In the rows, zero is written as 128.
Rotation paths and how fast each direction turns (degrees a step):
Each turn is a multiple of 5 degrees from 10 to 175, or 0.
Each row of a path follows its step; steps can be skipped.
path 1
step 0: [134 128 128 133 124 124 122 115 128 138 140 130 128 134 136 117 134 119
 122 129 130 136 118 120 126 140 127 137 132 126 125]
step 1: [123 125 125 129 116 138 127 121 131 116 126 134 116 127 127 126 128 131
 128 130 137 139 122 135 134 119 124 136 122 140 137]
step 2: [132 147 127 133 127 133 130 137 116 124 130 132 117 129 130 138 125 120
 127 134 125 135 139 128 129 131 139 124 132 127 131]
step 3: [126 124 126 124 128 116 122 121 121 136 127 137 123 137 135 125 145 123
 135 136 127 129 128 120 118 138 126 134 131 123 134]
step 4: [120 130 125 127 114 135 129 124 129 134 124 136 121 122 131 109 131 140
 132 125 130 137 127 136 136 130 127 132 128 137 123]
step 5: [133 144 125 135 121 132 128 125 140 122 139 136 118 124 131 134 122 115
 125 131 135 129 134 136 128 133 131 124 131 120 127]
step 6: [119 134 117 122 132 122 135 132 121 119 123 131 122 139 132 129 143 124
 130 136 136 123 122 124 127 131 127 132 123 121 140]
step 7: [123 132 130 124 120 121 123 129 113 128 118 137 123 125 138 116 125 136
 140 120 123 126 135 135 130 130 134 125 124 129 121]
step 8: [127 132 127 131 134 134 127 122 146 138 136 139 122 122 128 129 130 125
 139 129 130 128 125 138 124 142 132 123 130 120 121]
step 9: [118 144 120 128 130 128 131 124 128 123 131 127 132 126 130 123 140 123
 118 123 140 121 119 130 133 127 118 134 118 125 131]
step 10: [130 128 136 124 127 128 128 126 116 110 119 131 122 134 138 128 116 123
 137 122 136 121 128 136 137 129 133 123 125 126 124]
Speeds:
[126 122 129 127 123 128 130 126 125 129 128 125 125 131 133 126 127 129
 127 129 129 124 126 126 127 129 131 129 127 129 124]
110
[129 129 129 129 131 127 132 129 130 131 132 127 129 129 131 131 128 129
 128 130 131 131 128 126 125 128 130 133 127 122 126]
125
path 2
step 0: [129 125 127 125 123 122 130 125 127 129 125 140 136 135 127 130 131 133
 136 123 132 126 126 141 139 127 125 118 139 125 137]
step 1: [137 136 122 125 128 115 127 121 130 128 125 123 128 119 123 125 120 126
 138 134 127 122 122 127 130 124 121 133 137 125 136]
step 2: [146 120 119 126 125 132 132 125 124 134 122 126 132 129 123 124 119 129
 119 130 124 122 132 129 126 129 138 132 129 124 134]
step 3: [130 122 127 135 132 127 136 124 124 129 129 127 129 121 139 116 131 126
 121 123 129 123 126 138 131 132 127 146 128 132 126]
step 4: [133 117 129 133 130 123 133 127 134 125 120 130 133 138 133 130 142 136
 127 121 136 122 130 120 131 128 121 131 124 129 135]
step 5: [139 130 132 133 125 115 122 127 133 124 129 129 127 131 133 131 135 133
 132 127 135 131 125 132 117 122 132 131 145 126 124]
step 6: [134 125 128 132 134 126 142 122 125 127 131 127 133 121 123 130 129 137
 135 135 124 131 137 123 123 130 134 123 139 118 132]
step 7: [131 135 116 127 131 133 134 130 130 135 138 132 139 116 125 124 136 127
 121 128 131 127 126 133 135 121 135 131 135 128 132]
step 8: [139 121 117 127 139 127 126 125 123 131 121 133 126 119 128 122 133 128
 136 120 129 128 133 127 139 122 120 124 123 133 126]
step 9: [131 128 116 132 127 119 117 126 133 133 123 134 124 124 134 126 125 132
 128 123 136 120 129 119 120 136 136 130 128 135 133]
step 10: [132 127 133 136 136 122 125 121 120 123 133 126 128 135 137 117 126 133
 121 127 124 123 137 131 118 125 132 119 132 132 136]
Speeds:
[129 133 131 128 130 127 133 128 132 126 127 133 129 131 126 131 131 127
 130 126 123 129 127 128 128 128 131 128 130 128 126]
55
[127 124 132 125 131 130 127 127 132 129 124 125 131 123 127 130 128 129
 129 125 125 125 129 124 127 129 128 127 128 127 130]
155
[124 131 126 127 131 126 130 129 129 124 131 125 133 130 129 126 129 126
 126 127 129 125 128 128 129 124 124 126 127 127 132]
110
path 3
step 0: [132 141 131 129 135 124 128 122 129 133 129 118 124 132 121 125 134 128
 134 115 131 133 130 114 126 133 130 131 126 113 122]
step 1: [132 135 131 134 134 131 130 140 126 135 135 118 123 129 131 130 137 134
 132 133 134 115 129 135 127 124 139 129 132 116 130]
step 2: [134 130 134 126 127 132 121 126 127 127 127 116 116 128 130 133 135 125
 129 116 139 135 112 129 125 126 125 122 128 121 136]
step 3: [133 136 139 131 131 122 132 133 116 142 114 129 125 128 134 129 137 133
 133 132 132 132 128 126 115 130 129 125 129 123 126]
step 4: [130 136 138 128 127 127 130 123 138 121 128 109 122 133 134 121 132 123
 137 132 125 126 130 133 116 134 128 123 128 122 130]
step 5: [128 130 136 129 133 129 137 126 131 131 126 123 129 135 118 128 142 130
 136 124 138 134 128 120 130 125 132 120 143 119 121]
step 6: [134 136 128 132 133 133 130 133 119 126 128 112 121 126 123 120 132 134
 128 136 139 122 127 129 126 123 127 123 116 117 126]
step 7: [130 135 149 122 124 134 127 134 132 132 125 123 120 129 130 135 136 130
 133 123 136 128 124 125 137 135 130 131 124 119 134]
step 8: [138 132 129 135 120 125 130 135 119 134 122 118 127 127 127 134 134 129
 146 129 132 122 124 130 120 127 117 121 134 125 129]
step 9: [131 132 137 133 135 123 128 121 128 121 121 127 118 129 130 122 137 125
 138 121 121 126 126 126 125 137 133 116 122 115 130]
step 10: [132 133 134 122 128 129 139 130 136 131 124 127 125 132 132 126 142 137
 132 135 134 116 121 131 126 123 131 120 137 124 118]
Speeds:
[126 127 131 127 128 130 129 133 125 129 129 128 125 129 130 128 127 129
 125 131 129 131 121 127 129 127 125 130 125 130 130]
80
[128 128 129 127 126 132 131 125 131 129 131 128 126 133 130 130 129 128
 129 131 129 123 129 131 128 132 129 133 129 131 130]
120
[131 124 127 132 130 132 127 130 125 127 128 124 131 128 128 126 128 131
 129 131 124 128 130 129 127 130 132 127 126 129 132]
145
[130 129 127 131 126 128 125 131 125 130 130 129 125 124 128 133 127 128
 130 123 129 125 127 130 131 130 128 130 127 126 132]
60
path 4
step 0: [130 119 127 121 120 122 124 126 132 131 132 118 129 127 134 128 127 132
 132 140 125 125 125 141 118 124 121 131 130 129 113]
step 1: [119 122 128 130 125 125 132 126 122 119 124 129 134 117 132 134 116 129
 126 128 128 112 123 129 130 134 114 126 126 135 122]
step 2: [137 125 139 118 134 136 132 125 127 135 129 124 132 123 139 132 121 135
 128 128 131 119 128 128 124 143 133 119 128 127 133]
step 3: [127 115 132 126 129 127 131 137 139 138 138 126 130 128 145 126 136 130
 128 135 128 126 122 131 131 129 125 136 118 128 126]
step 4: [125 127 130 137 128 132 135 135 132 121 132 133 137 128 130 132 127 121
 125 127 132 118 129 122 132 125 111 119 115 123 132]
step 5: [132 136 138 123 135 140 129 133 127 130 128 118 131 125 132 126 127 140
 121 130 123 133 129 119 127 124 125 116 122 117 135]
step 6: [124 130 134 135 131 123 131 128 142 132 126 118 117 130 138 117 133 129
 125 126 125 136 115 129 131 121 123 132 123 126 131]
step 7: [121 135 127 138 123 124 131 120 132 118 130 132 115 129 130 124 128 121
 129 132 136 124 129 121 123 124 124 112 120 130 134]
step 8: [122 137 140 122 131 128 117 122 122 123 124 134 127 122 128 126 127 136
 124 136 136 139 128 125 120 122 139 125 121 123 133]
step 9: [129 131 130 132 126 113 122 118 129 135 129 125 132 132 126 114 122 124
 130 124 131 135 118 134 122 125 130 140 117 127 131]
step 10: [123 130 117 131 119 123 125 120 116 130 138 133 121 119 124 116 124 123
 129 125 132 115 134 128 127 124 128 124 123 123 129]
Speeds:
[127 131 128 131 130 127 127 128 128 125 124 125 125 128 127 127 127 125
 134 132 127 131 127 125 128 124 132 127 126 127 128]
35
path 5
step 0: [119 126 127 132 135 142 141 120 133 132 129 117 127 117 135 121 132 126
 140 127 131 125 135 136 127 119 123 132 124 133 125]
step 1: [142 125 128 117 123 124 135 115 131 124 124 129 143 140 127 128 121 122
 128 122 129 116 136 130 125 136 126 128 133 128 130]
step 2: [130 116 135 126 122 125 125 124 137 133 132 121 123 120 134 138 134 137
 120 125 130 123 131 121 139 121 137 138 125 125 119]
step 3: [117 123 119 136 128 133 137 134 126 125 126 127 131 129 119 129 124 131
 139 121 120 120 136 135 129 132 120 131 133 134 112]
step 4: [125 128 134 115 131 129 138 123 135 124 131 138 133 133 131 128 122 136
 128 131 138 120 131 125 141 139 125 132 122 120 139]
step 5: [139 113 125 134 132 124 135 136 131 128 131 119 131 118 122 126 127 131
 124 138 125 124 125 124 127 127 136 137 138 117 121]
step 6: [112 128 123 127 128 137 132 123 130 129 136 134 133 120 128 116 124 118
 128 115 130 120 132 133 131 124 129 120 128 121 117]
step 7: [133 138 119 119 140 125 135 126 136 119 124 119 127 135 138 140 129 127
 129 124 131 120 132 127 128 139 131 133 135 118 133]
step 8: [133 119 126 138 117 129 129 121 139 127 127 123 124 130 129 115 127 130
 119 128 136 132 123 129 134 120 123 143 132 121 120]
step 9: [116 134 126 134 124 129 136 120 126 128 127 134 141 122 118 135 137 128
 132 121 128 123 144 132 130 121 132 129 140 125 129]
step 10: [125 120 133 117 130 132 141 130 138 122 131 127 128 148 141 132 129 134
 134 134 137 125 130 128 125 123 133 127 128 125 123]
Speeds:
[122 130 127 128 131 130 131 129 127 127 127 130 126 127 133 131 128 128
 129 129 128 129 131 129 126 128 129 124 128 130 122]
110
[130 125 126 130 131 122 129 129 128 125 130 126 127 127 126 131 126 128
 134 126 130 130 129 127 126 126 126 127 130 128 129]
160
[126 126 132 134 128 130 128 129 128 126 126 132 130 128 128 127 130 131
 132 132 130 126 128 127 125 129 128 128 128 125 131]
70
[129 124 124 133 126 130 130 129 130 129 125 126 125 128 128 122 125 129
 129 128 124 130 128 132 129 127 129 127 127 130 128]
135
[129 132 128 129 129 127 130 128 133 125 130 131 128 131 126 130 125 127
 127 127 126 125 131 131 125 128 130 126 124 129 132]
125
path 6
step 0: [133 124 126 124 131 123 118 129 120 134 136 139 131 135 141 121 130 131
 128 126 127 121 126 128 128 136 126 129 141 132 135]
step 1: [128 135 135 130 130 124 133 139 126 126 129 129 134 129 133 121 118 136
 127 120 119 135 121 136 118 135 128 133 126 128 138]
step 2: [118 129 136 133 130 127 127 129 137 124 132 142 131 139 121 130 126 120
 128 121 128 136 118 126 134 138 127 124 128 127 129]
step 3: [129 117 139 139 128 124 121 136 121 132 135 134 124 134 133 131 133 132
 133 128 135 128 129 130 127 138 122 136 130 128 118]
step 4: [118 132 131 125 128 133 123 131 126 124 128 128 128 123 129 123 120 138
 132 116 130 125 132 136 129 142 134 140 122 136 126]
step 5: [126 131 128 123 132 123 130 124 130 122 137 133 137 128 127 119 132 116
 135 113 135 125 119 137 129 131 128 127 131 128 119]
step 6: [135 129 132 123 125 116 119 127 119 127 128 139 135 132 133 127 123 127
 132 135 134 128 125 126 118 138 121 135 136 133 128]
step 7: [116 134 132 125 125 128 127 137 131 130 133 129 130 127 138 128 118 134
 129 132 121 126 119 136 120 141 135 127 134 125 131]
step 8: [118 126 131 138 132 132 130 131 133 128 132 136 137 136 124 116 131 118
 124 128 126 137 118 133 126 132 131 137 129 130 123]
step 9: [128 122 144 132 132 132 120 127 127 121 128 136 130 133 134 132 122 124
 131 131 139 131 136 130 125 135 122 135 123 120 122]
step 10: [118 127 123 127 127 127 111 130 126 122 140 130 129 127 138 125 125 136
 130 126 127 121 130 135 138 136 135 132 123 129 125]
Speeds:
[130 131 129 129 130 129 123 126 127 127 128 126 129 126 126 128 131 128
 134 126 131 124 131 130 130 127 131 128 125 130 126]
60
path 7
step 0: [134 134 130 125 122 130 131 129 144 133 122 131 132 139 126 120 132 133
 132 123 123 124 120 134 128 136 134 132 136 129 136]
step 1: [133 126 126 122 129 137 134 121 137 117 127 131 123 136 126 135 134 138
 126 131 122 127 120 129 136 128 123 128 138 124 134]
step 2: [135 133 123 132 126 132 133 132 118 124 126 137 128 122 130 133 137 131
 123 120 124 127 127 130 139 129 121 136 131 117 139]
step 3: [136 128 123 129 133 128 122 129 116 125 114 119 122 118 130 136 127 128
 137 131 126 131 123 136 134 122 128 131 130 120 132]
step 4: [132 134 113 131 124 131 129 128 119 132 125 124 125 120 134 127 131 115
 133 134 136 129 118 125 125 128 124 118 123 129 132]
step 5: [129 132 118 127 123 131 125 129 126 136 124 119 128 128 126 118 130 124
 129 122 118 140 124 128 117 118 127 117 124 127 124]
step 6: [134 133 131 136 119 127 133 121 130 128 127 123 122 135 124 122 125 125
 122 133 128 132 137 119 116 119 129 117 136 127 132]
step 7: [127 137 133 134 122 124 132 123 136 133 127 139 129 128 124 119 120 123
 134 127 117 136 136 125 128 134 126 130 139 126 130]
step 8: [127 123 128 132 128 130 132 121 141 124 120 143 125 130 126 129 133 129
 140 131 124 127 136 126 137 120 137 127 132 131 126]
step 9: [127 131 114 131 131 134 134 134 140 128 130 138 126 126 131 129 121 134
 131 130 127 117 132 125 137 125 129 133 122 118 133]
step 10: [117 120 120 125 124 128 130 136 129 123 122 119 128 120 130 135 126 139
 132 122 123 126 128 123 135 126 134 128 126 121 140]
Speeds:
[131 130 125 127 131 132 126 130 132 128 130 127 129 128 129 128 128 127
 135 127 130 125 128 130 126 129 130 126 125 133 129]
80
[130 126 126 126 128 128 130 129 124 130 128 127 126 129 125 131 131 131
 131 126 131 127 124 129 125 128 123 133 131 129 129]
35
path 8
step 0: [123 131 126 130 135 130 116 127 137 132 138 125 121 120 114 121 126 124
 119 127 124 130 134 136 122 122 125 125 123 126 122]
step 1: [132 122 129 120 125 139 133 122 137 136 125 134 119 126 128 135 132 138
 128 136 134 131 121 128 133 128 124 141 129 136 125]
step 2: [125 136 130 135 128 126 132 133 132 112 125 126 130 128 138 121 124 128
 134 136 134 123 129 136 140 128 132 125 140 124 125]
step 3: [126 130 126 131 135 124 123 121 134 128 127 122 128 131 125 142 120 120
 127 123 120 118 135 136 114 130 127 136 129 123 132]
step 4: [130 136 126 124 125 129 113 131 129 133 134 133 118 123 127 128 135 144
 112 130 131 127 125 126 126 130 130 131 125 127 122]
step 5: [124 122 140 127 132 133 133 127 133 125 130 125 121 129 131 134 124 132
 133 130 129 128 119 135 144 124 133 121 131 143 133]
step 6: [120 139 120 133 123 129 130 131 127 124 119 133 138 121 128 126 118 127
 137 121 127 120 128 136 126 122 130 141 133 125 132]
step 7: [134 128 123 117 134 127 112 120 134 121 129 133 130 127 131 127 127 121
 113 135 123 125 133 130 122 131 128 127 125 127 137]
step 8: [132 131 138 137 132 132 128 122 128 140 131 126 120 128 114 125 127 138
 122 134 135 134 127 133 136 129 138 133 123 131 126]
step 9: [138 130 128 127 118 130 137 134 132 116 119 129 123 131 135 135 122 137
 138 127 134 125 117 132 130 127 125 130 130 131 138]
step 10: [117 135 125 129 129 120 118 135 126 130 123 121 137 133 138 124 118 124
 124 129 120 126 136 134 129 133 134 127 133 126 136]
Speeds:
[128 128 131 127 126 129 125 122 127 130 127 128 126 127 126 130 128 131
 125 127 131 133 129 127 129 126 125 125 133 127 128]
100
[127 124 122 129 124 127 127 128 128 126 124 130 123 127 126 130 129 130
 129 127 126 128 129 125 130 127 129 131 127 125 129]
135
[129 129 127 126 126 128 130 131 131 128 125 130 128 127 127 128 127 129
 127 124 131 130 127 128 120 128 126 131 129 132 127]
130
[128 128 130 126 122 127 126 125 126 126 133 127 127 130 124 126 130 124
 124 127 128 127 126 131 125 130 131 131 127 127 127]
95
